In the rows, zero is written as 128.
Each path below is one point turned by a fixed rotation once a step. After each direction that follows a path, write how fast that rotation turns it, in degrees each step (0 if it stays still).
Each turn is a multiple of 5 degrees from 10 to 175, or 0.
Each row of a path follows its step; steps can be skipped.

step 0: [130 138 126 128 136 138 132 124 126 117 117 130 132 135 121 133 134 135
 133 121 134 124 124 131 128 128 127 124 133 126 123 130 129 133 124 124
 124]
step 1: [125 129 129 137 133 136 127 121 132 125 128 130 122 120 128 124 133 131
 127 124 124 128 121 141 127 126 121 128 133 130 136 125 118 121 124 125
 136]
step 2: [133 127 128 125 138 137 137 137 129 123 123 129 126 129 127 137 129 135
 130 132 123 121 126 131 117 118 126 131 132 135 133 124 132 126 134 126
 126]
step 3: [128 130 130 131 127 135 128 135 129 125 127 141 124 125 131 138 130 141
 121 118 135 132 123 135 134 128 130 126 134 128 121 127 122 128 128 126
 126]
step 5: [138 133 128 127 135 138 135 131 128 123 132 138 123 127 134 130 125 128
 134 136 129 129 121 133 121 125 129 127 126 122 119 126 118 130 132 128
 135]
step 6: [132 129 135 138 136 133 126 128 127 120 127 129 116 136 123 136 129 125
 117 124 132 137 127 128 124 126 132 132 135 132 127 133 126 124 131 135
 129]
step 8: [129 129 134 128 140 136 129 135 133 124 122 129 123 122 128 129 134 123
 125 134 132 134 125 120 127 132 121 131 124 126 120 128 117 122 132 126
 120]
step 9: [137 130 128 129 133 131 121 125 131 129 128 133 130 125 120 134 129 128
 122 139 135 130 130 132 123 129 131 115 138 132 128 138 124 121 131 129
 132]
step 10: [119 137 135 128 137 133 130 127 132 128 125 132 120 131 126 128 128 140
 133 136 129 136 133 116 128 126 124 129 134 128 131 132 123 133 128 127
 135]
step 13: [124 124 134 126 139 140 135 122 130 131 123 130 119 118 129 132 129 138
 130 131 127 125 122 129 128 129 129 126 129 127 137 137 131 122 123 129
 128]
Speeds:
[130 130 129 129 127 127 128 128 126 126 130 131 130 130 125 132 130 126
 126 127 129 127 130 130 128 130 129 128 127 129 125 128 127 128 126 128
 123] -> 125
[125 130 129 125 129 127 127 129 129 125 126 128 126 132 124 126 127 127
 125 126 128 127 130 125 126 127 125 130 126 130 128 127 127 129 130 128
 127] -> 175

step 0: [119 135 133 136 124 123 124 138 130 138 133 130 133 136 116 127 127 124
 134 131 128 132 123 128 133 124 136 127 129 126 128 121 136 135 134 133
 127]
step 1: [133 131 122 123 135 122 117 125 132 139 125 138 128 138 129 131 131 133
 127 121 118 134 131 124 131 120 130 127 132 125 134 129 123 132 123 131
 136]
step 2: [135 128 130 126 136 129 124 121 125 126 126 133 134 125 134 122 127 134
 126 121 126 124 126 116 126 137 118 136 126 134 131 132 124 117 131 137
 125]
step 3: [130 126 134 131 135 129 138 130 117 125 126 129 135 128 131 123 125 129
 128 127 141 124 118 138 133 133 122 122 131 134 130 123 125 129 139 124
 126]
step 6: [127 134 118 133 125 125 124 128 130 134 126 136 125 123 127 131 118 139
 130 114 138 129 119 126 123 130 127 121 127 124 126 134 119 126 123 133
 127]
step 7: [134 125 126 137 129 129 119 123 119 129 130 129 134 131 134 133 127 130
 117 133 135 131 122 123 124 139 129 129 121 140 127 134 126 135 125 119
 128]
step 8: [119 128 140 121 133 129 127 129 110 128 128 128 135 133 130 127 127 119
 128 131 128 131 130 129 126 126 138 133 124 127 131 127 132 121 134 118
 122]
step 10: [126 122 120 132 133 121 124 126 146 127 122 123 130 135 133 126 123 128
 129 130 121 129 125 126 135 124 121 127 125 130 128 133 113 125 125 132
 132]
step 12: [134 134 134 134 132 130 132 122 116 132 134 132 125 132 126 136 127 128
 130 127 130 132 125 135 133 132 139 122 122 133 127 119 132 138 135 134
 123]
step 13: [124 127 132 119 128 125 119 128 123 132 126 124 127 137 127 132 136 134
 141 127 125 135 131 128 130 133 136 142 134 132 127 124 124 133 131 128
 137]
Speeds:
[131 125 129 131 128 129 128 128 131 128 129 130 130 127 128 124 131 127
 126 128 128 129 127 125 130 130 130 127 127 126 125 126 129 131 130 126
 129] -> 160
[127 129 129 129 127 129 133 126 128 128 129 133 128 128 126 127 124 126
 130 129 128 126 129 126 127 130 129 128 129 126 128 128 129 125 130 128
 128] -> 120
[129 126 127 128 131 127 125 128 129 127 129 127 130 131 126 127 126 126
 126 131 127 127 129 127 128 125 132 126 128 129 128 125 127 126 129 132
 127] -> 35
